(in the rows, 100 means zero)
Named moves (each a turn or a mirror), then the moves between two rows, first move first; the first pair answered
move C:
108	106	84	100	115	97	111	100	102	96	95	94	91	85	97	101	87	120	87	110	79	102	121	103	102	96	91	97	100	97	109	101	109	103	87	104	104	107	105	90	95	107	103	96	107	97	98	102	93	105	90	102	100	100	105	113	91	95	93	85	108	113	110	105	110	91	120	78	99 |-> 105	106	81	98	114	97	111	100	104	95	94	93	93	89	97	102	86	120	86	107	79	100	120	99	99	94	91	96	101	96	106	101	114	103	85	101	102	107	106	92	93	107	103	98	108	100	99	104	95	104	89	102	101	97	103	110	90	93	95	87	107	111	116	105	109	95	117	80	98
98	93	101	95	103	108	97	111	99	103	107	99	103	124	91	104	92	106	109	95	88	102	105	93	86	91	83	99	111	104	109	101	100	106	85	96	91	101	97	91	101	102	91	105	113	116	97	102	104	107	90	104	108	96	105	112	92	105	103	89	105	97	102	100	89	109	103	93	107 |-> 107	93	106	102	103	104	98	111	98	107	105	99	103	111	90	107	97	105	112	102	90	111	105	89	92	97	83	100	111	104	113	102	92	108	89	103	95	100	99	84	104	106	97	99	113	113	96	100	97	108	91	98	105	102	104	116	91	109	104	89	108	97	89	96	91	101	103	92	109
104	84	99	101	109	102	92	92	107	96	90	118	101	100	102	103	111	98	106	99	108	89	115	110	101	97	105	100	103	105	97	105	95	98	101	94	91	103	111	110	96	105	104	110	104	99	111	98	103	96	96	112	102	97	97	94	96	104	110	106	101	88	97	92	103	109	104	105	101 |-> 105	84	102	105	108	97	92	93	106	98	90	118	102	95	100	102	114	99	107	101	108	95	118	109	104	100	105	101	104	107	97	108	92	98	100	94	95	102	110	107	97	104	108	108	105	98	108	97	98	95	98	111	98	97	98	97	94	103	109	107	101	90	91	91	103	103	104	103	102
move H:
101	87	89	94	106	120	90	88	116	97	109	119	96	120	110	103	96	110	102	93	107	93	105	125	102	88	113	100	102	101	99	100	109	94	97	106	89	88	102	121	98	95	94	104	101	110	104	109	116	82	86	117	109	88	103	89	106	114	120	99	96	95	113	106	122	121	105	102	104 |-> 109	83	94	92	104	119	89	88	118	100	112	124	96	122	98	106	101	110	106	88	110	103	105	129	106	88	107	100	102	105	110	99	105	95	97	108	86	87	97	117	101	96	93	98	110	112	102	104	115	78	87	118	109	93	103	93	105	121	123	98	99	100	105	101	114	122	105	97	107
91	115	107	104	81	108	109	112	120	110	102	70	106	127	76	114	93	101	87	98	113	112	102	116	93	119	90	101	99	115	93	101	85	105	98	100	98	115	95	120	88	105	78	66	101	103	80	96	110	103	82	103	124	120	96	91	90	112	94	77	90	102	116	98	113	110	109	105	117 |-> 86	113	106	103	80	110	109	110	119	110	97	67	106	127	82	117	90	101	84	98	115	110	100	115	93	118	92	101	100	114	90	102	85	103	96	99	99	115	94	123	87	109	77	67	99	104	82	99	110	105	82	100	122	120	94	91	92	112	90	78	87	101	117	99	113	109	108	106	116
97	105	101	100	94	96	103	103	92	106	100	90	95	93	102	98	101	98	99	103	97	99	103	99	100	107	97	97	94	92	103	100	95	100	106	99	109	108	97	98	101	103	102	94	95	102	110	100	94	110	100	98	102	103	97	104	101	94	84	105	106	101	91	96	101	94	98	103	101 |-> 97	106	97	100	98	97	104	104	92	106	99	93	93	93	104	97	99	100	95	103	95	94	104	98	100	104	98	98	94	89	100	101	99	101	105	99	107	106	99	99	97	101	104	97	94	102	107	103	95	112	97	102	102	102	97	105	101	92	87	104	106	101	94	95	103	93	98	101	97
87	93	108	109	98	86	90	91	98	100	92	95	111	99	125	88	101	87	119	107	102	86	77	87	92	99	110	84	104	96	90	103	101	103	108	100	102	98	96	97	98	91	106	102	95	104	86	118	106	93	101	109	108	97	94	105	111	97	96	102	82	76	108	100	103	106	101	103	119 |-> 90	94	98	110	111	88	96	87	103	93	93	105	108	100	118	87	94	101	109	111	95	77	93	92	95	91	108	85	106	95	95	105	110	98	104	98	102	101	104	97	95	90	107	112	98	105	87	127	109	97	92	116	110	94	94	110	104	97	100	100	84	82	118	103	106	104	110	97	116
move G:
123	87	102	103	90	87	110	110	94	103	102	82	121	85	88	96	110	108	91	109	102	93	110	112	117	118	103	115	94	106	121	109	87	103	126	111	104	114	84	91	106	94	111	77	100	91	94	95	105	86	82	81	96	110	84	110	103	103	104	97	114	108	85	93	110	85	118	94	101 |-> 110	86	84	101	101	94	116	103	102	89	93	85	118	93	104	94	93	118	74	111	91	66	112	110	109	106	112	113	99	97	106	110	105	98	127	100	100	120	94	108	96	94	105	95	92	91	104	110	119	88	70	91	101	99	84	107	103	94	107	101	111	104	113	108	122	94	125	95	94
95	102	103	101	96	94	102	98	92	99	97	97	103	94	116	98	105	93	108	103	101	98	95	88	104	103	107	103	106	100	98	99	96	104	106	95	106	102	111	106	98	109	104	100	94	100	95	102	92	105	96	100	89	100	97	99	103	94	96	109	98	88	90	106	102	93	98	107	101 |-> 97	100	105	104	95	92	104	96	90	102	96	95	106	92	116	98	108	95	107	105	103	101	99	88	109	105	109	104	104	102	100	100	98	105	107	97	105	101	112	104	99	109	103	100	93	101	94	102	91	106	94	100	88	96	97	99	103	94	94	107	100	89	88	105	102	90	98	107	101
90	99	111	111	93	86	93	118	103	101	115	105	83	89	79	97	92	92	76	106	90	72	98	96	84	118	86	109	87	105	91	89	106	92	57	104	104	105	107	114	104	104	88	104	103	128	105	93	116	88	95	121	122	98	101	95	81	94	82	107	83	104	124	101	108	98	113	83	74 |-> 91	103	123	107	80	86	89	123	100	110	119	97	84	89	74	99	100	87	85	100	97	85	88	96	80	123	84	106	85	108	95	88	102	93	58	107	101	102	99	110	111	105	85	91	105	129	100	87	112	87	104	114	120	98	101	91	82	95	83	109	83	99	116	97	98	103	104	88	80
Then:
Between the rows of a pair lie two moves.
99	91	91	102	76	98	107	116	100	114	127	118	104	104	97	118	131	86	104	74	100	93	101	109	83	100	125	95	87	108	112	85	93	118	116	114	110	98	102	112	89	111	93	107	86	93	105	90	77	105	108	117	79	112	60	120	95	100	93	88	86	124	96	84	94	111	98	135	120 |-> 95	90	75	101	90	103	113	109	105	104	122	125	104	107	104	117	118	96	91	80	93	74	106	108	80	93	130	96	92	102	99	85	103	116	117	111	112	99	112	117	83	107	91	121	85	90	112	101	84	106	98	125	80	105	61	118	96	95	95	89	85	122	116	92	103	114	104	135	116 => G, G
105	108	113	109	73	91	88	114	106	128	105	72	86	87	81	106	99	70	94	103	106	116	88	101	122	94	111	113	110	75	106	106	69	91	122	125	98	117	104	100	91	111	112	103	115	99	80	88	67	81	83	83	96	90	94	101	101	117	82	92	112	95	133	87	85	95	133	96	98 |-> 103	107	113	99	66	97	87	114	106	126	112	72	89	101	74	102	96	73	100	92	108	119	82	107	117	93	106	110	109	81	109	96	75	88	117	122	87	116	99	104	95	109	102	101	121	112	75	88	76	78	89	89	106	90	96	97	106	112	87	92	108	96	142	91	74	109	126	100	101 => C, G
99	90	67	114	118	121	102	79	104	103	101	125	101	99	60	95	104	104	107	91	98	103	131	97	100	75	109	85	110	94	104	114	117	97	90	91	113	69	90	100	111	96	93	96	103	108	85	98	124	96	83	125	95	87	65	96	99	87	99	95	97	113	112	106	101	106	111	93	87 |-> 100	92	92	106	87	117	90	90	93	116	107	111	105	103	66	97	124	78	125	86	118	125	107	92	92	89	114	83	104	101	106	109	97	99	95	93	113	65	77	97	117	95	99	79	99	111	79	85	116	94	102	108	89	92	60	89	106	92	95	105	93	101	83	94	86	110	94	109	94 => H, H
109	105	95	110	110	85	110	106	95	102	98	96	93	91	91	100	94	104	90	108	88	112	113	92	106	105	94	101	106	100	110	112	84	105	109	107	104	100	103	85	102	110	108	89	104	98	99	99	88	105	91	83	102	99	90	109	91	96	95	93	117	107	95	98	104	88	109	88	102 |-> 93	113	97	90	91	97	103	110	97	101	107	81	95	116	92	98	90	102	99	93	94	115	94	95	82	102	97	91	103	106	107	97	95	101	102	97	83	101	86	99	102	103	89	82	107	114	93	98	103	105	102	87	111	90	94	87	102	86	99	99	107	105	113	105	90	109	94	103	106 => C, G
92	84	90	93	96	104	85	96	111	93	104	108	100	116	100	98	101	99	102	87	109	87	100	109	93	87	94	101	92	108	95	83	100	92	109	88	91	101	101	116	100	96	90	107	98	103	113	106	116	101	100	109	105	95	101	83	104	100	102	118	94	89	122	108	100	113	92	106	92 |-> 102	82	88	113	113	95	92	89	107	93	94	118	101	92	106	101	104	99	91	101	106	85	113	105	108	89	94	111	94	102	99	98	91	92	114	95	113	103	119	103	96	99	108	110	92	84	119	107	101	101	91	103	98	103	99	99	98	108	97	113	104	93	108	100	116	89	108	92	89 => C, G
110	108	107	93	97	93	99	113	93	116	98	94	106	108	81	93	98	104	107	94	98	128	104	103	96	101	86	100	97	102	113	94	104	94	89	116	89	99	81	92	100	102	86	90	120	111	83	83	94	100	110	94	104	103	98	107	94	103	99	82	105	106	92	98	90	89	102	91	108 |-> 98	111	105	84	86	98	96	117	95	111	99	87	105	120	89	92	93	100	109	93	101	117	93	104	84	97	93	95	96	101	103	90	109	95	88	109	85	100	78	104	99	99	77	93	116	117	82	88	105	101	113	96	106	97	100	96	100	96	97	92	98	101	103	107	86	102	96	102	108 => C, H
97	97	116	110	89	100	87	103	102	105	105	120	108	104	101	105	111	82	105	96	114	113	94	104	100	95	89	91	106	108	103	88	99	101	115	108	103	101	103	98	100	103	100	84	95	114	101	95	102	103	115	95	97	122	98	100	110	108	101	102	87	90	91	93	88	101	86	101	105 |-> 89	96	96	110	105	106	91	97	112	90	100	125	105	107	110	107	98	93	88	103	104	85	103	101	97	82	96	92	112	99	91	94	113	96	113	99	102	107	115	108	91	102	99	102	91	109	114	108	113	105	103	108	100	114	100	98	110	101	104	105	86	90	114	109	103	104	93	97	98 => G, G
92	109	95	91	101	108	94	101	110	102	101	99	96	105	92	99	98	100	105	105	98	105	90	103	100	102	100	99	98	103	112	88	107	101	91	102	93	97	99	92	105	104	99	105	104	107	85	97	102	94	105	104	115	103	100	97	101	102	104	96	100	119	102	113	95	101	90	103	109 |-> 95	106	92	97	114	103	97	98	109	101	97	106	95	95	93	100	96	104	99	111	94	99	96	103	107	98	99	101	98	100	112	97	107	100	93	105	100	96	106	88	101	106	105	111	98	102	90	100	100	97	95	105	111	105	101	104	96	104	106	94	103	120	100	112	103	93	96	98	106 => C, G
110	105	102	75	82	98	100	116	111	98	115	109	115	107	86	108	104	90	90	83	107	104	90	118	114	89	88	104	111	113	97	79	104	109	79	97	74	113	89	94	114	101	74	75	117	126	114	102	114	101	111	92	108	101	93	90	89	101	112	100	107	120	101	105	84	112	89	96	111 |-> 120	98	89	93	112	89	109	108	116	92	107	128	114	89	87	107	99	101	76	95	96	93	114	116	133	86	86	114	115	105	96	96	104	112	83	102	90	113	109	84	108	106	88	91	119	109	124	109	105	99	94	93	101	107	92	106	80	108	114	93	114	125	98	107	103	90	107	78	106 => C, G
